131  140  108  129  127  101: 131, 101

134  119  103  128  124  129  121: 134, 121

132  153  118  122  134  105: 132, 105

119  133  119  115  138
127  135  153  117  128
141  140  137  153  117
: 119, 117

122  116  151  117  104  111: 122, 111

130  129  150  140  146  141  144: 130, 144

140  110  112  151  148
120  140  143  141   99
108  146  144  104  105
: 140, 105

133  143  158  135  121
124  137  116  141  137
: 133, 137

128  151  149  110  134  142
115  131  102  130  122  110
: 128, 110
---
[[139, 124, 134, 123],
 [136, 127, 149, 122],
 [134, 140, 143, 136]] | 122

[104, 120, 123, 117, 108, 155] | 104

[[132, 131, 132, 130, 123],
 [126, 134, 114, 101, 134]] | 101

[127, 116, 135, 120, 148, 104, 153] | 104

[139, 125, 114, 128, 151] | 114

[[149, 144, 148, 143, 145],
 [146, 153, 143, 140, 144]] | 140

[102, 143, 111, 156, 155, 109] | 102
---
[[148 136 130 146 130 136 132]
 [146 136 130 149 131 134 133]
 [151 135 130 146 131 133 133]] --> 151

[[128 119 136 132]
 [130 110 149 140]
 [128 127 129 129]] --> 128

[[134 132 117 145 135 110]
 [112 117 110 141 144 138]
 [103 107 125 145 136 147]] --> 103

[[146 119 148 110 143]
 [125 143 129 150 120]
 [127 111 143 110 146]] --> 127

[[125 112 129 122 123 118]
 [125 135 129 130 129 149]
 [125 112 105 107 123 127]] --> 125

[[146 103 119 132]
 [146 131 150 130]
 [112 128 125 118]] --> 112

[[131 129 122 112 125 130 109]
 [130 129 124 118 126 130 116]
 [133 130 118 103 124 131 101]] --> 133

[[120 112 124 116 138 128]
 [141 125 138 127 117 114]
 [136 103 147 105 120 115]] --> 136

[[129 126 128 123 129 136]
 [144 104 107 122 140 127]
 [141 132 149 110 145 148]] --> 141

[[134 109 119 103]
 [109 138 133 153]
 [114 118 124 127]] --> 114
---
137	119	129	127	138	137	137
109	149	131	127	107	107	108
108	150	131	127	106	106	107
| 131

128	118	141	130	122	131	118
130	135	99	127	108	133	129
| 141

116	124	130	129
144	110	125	140
129	118	151	129
| 125

132	129	135	136	118	107
138	121	138	134	122	124
133	126	134	134	122	117
| 138

125	153	134	133	126
125	149	140	122	126
121	146	131	135	135
| 140

107	128	126	137	135	130
157	125	129	143	131	127
157	128	125	125	127	135
| 129
---
Input:
[[130 132 123 131 139]
 [134 132 101 132 117]
 [132 133 106 132 116]]
Output: 123

Input:
[[133 142 137 151 148 134 114]
 [117 108 115 122 101 119 101]]
Output: 148

Input:
[[121 138 129 110 131 128]
 [122  98 134 133 133 132]]
Output: 110

Input:
[[141 124 146 128 124 146 124]
 [143 125 122 127 106 120 146]
 [127 126 146 125 118 120 108]]
Output: 124

Input: [105 105 145 140 117 113 103]
Output: 117

Input: [107 129 119 124 129]
Output: 119

Input:
[[101 126 125 124]
 [102 135 120 131]
 [103 137 119 133]]
Output: 126

Input: [115 104 118 139 138 108]
Output: 139

Input:
[[140 128 116 135]
 [130 103 143 130]
 [123 131 106 125]]
Output: 128

Input: [125 106 135 149]
Output: 106
---
[152 123 136 136] Out: 136
[136 139 119 151 115 135] Out: 119
[140 152 154 153 153 154 154] Out: 154
[124 122 127 106 124 132] Out: 127
[142 130 119 149 154 128 106] Out: 119
[108 130 144 103] Out: 144
[144 143 105 116] Out: 105
[124 135 157 131] Out: 157
[143 145 156 143 151 155 133] Out: 156
---
[137, 112, 154, 120, 105, 119]	137
[126, 103, 145, 147, 117]	126
[146, 143, 114, 153]	146
[146, 151, 148, 112, 121, 114, 153]	146
[117, 104, 131, 132, 110, 158, 129]	117
[151, 138, 121, 127, 135, 132]	151
---
[113 142 136 137 100 135 158]
100

[135 139 132 141 154 128]
154

[[128 132 146 117]
 [148 131 150 116]
 [143 131 143 145]]
148

[[119 105 155 112]
 [132 143 127 120]
 [134 115 130 136]]
132

[144 138  98 128 133 150 114]
133

[108 124 140 130 106 109 110]
106
---
[133 131 145 132 103] gives 131

[119 125 106 104] gives 106

[106 149 103 154] gives 106

[131 148 129 106] gives 129

[131 136 126 135 147 134 150] gives 131

[[130 124 132 106 131 139]
 [131 118 132 145 122 141]] gives 118

[137 101 141 115] gives 115

[152 115 138 125 127] gives 125

[[124 151 142 125 123 124]
 [142 137 135 107 130 140]
 [129 133 134 120 145 122]] gives 120

[[108 125 143 130 122 101 114]
 [122 119 138 130 130 117 121]
 [156 135 121 114 145 135 142]] gives 108
---
[128 104 126 122 140] >> 126

[[138 109 124 131]
 [128 134 100 114]
 [133 110 127 124]] >> 127

[102 125 121 128] >> 121

[112 144 130 100 125 126 146] >> 130

[[129 112 140 149 128 153 136]
 [136 123 111 149 128 151 133]] >> 111

[[125 140 118 127 133]
 [121 129 146 117 143]
 [133 143 136 151 109]] >> 136

[[144 153 147 148 119 151 118]
 [144 153 135 153 119 134 118]] >> 135
---
[[144 123 121 126]
 [144 123 126 122]
 [120 150 136 125]] → 144

[[117 118 138 140 106]
 [153 121 138 139 143]
 [149 131 129 136 145]] → 117

[[116 127 122 150 147]
 [141 105 117 128 135]
 [140 115 133 114 138]] → 116

[[141 138 107 128]
 [112 120 145 130]
 [105 135 146 148]] → 141

[[128 129 128 128 127 128]
 [133 125 130 130 135 118]
 [118 141 127 142 113 152]] → 128

[[105 126 101 119 106 148 140]
 [128 129 117  99 148 118 131]
 [143 121 141 124 144 109 117]] → 105

[[129 127 128 125 126 129]
 [136 119 146 106 143 128]
 [119 142 127 127 136 151]] → 129

[[139 140 125 128 142]
 [ 99 113 131 148 130]
 [145 136 137 144 144]] → 139

[[110 145 125 111]
 [107 138 126 107]
 [119 117 107 137]] → 110
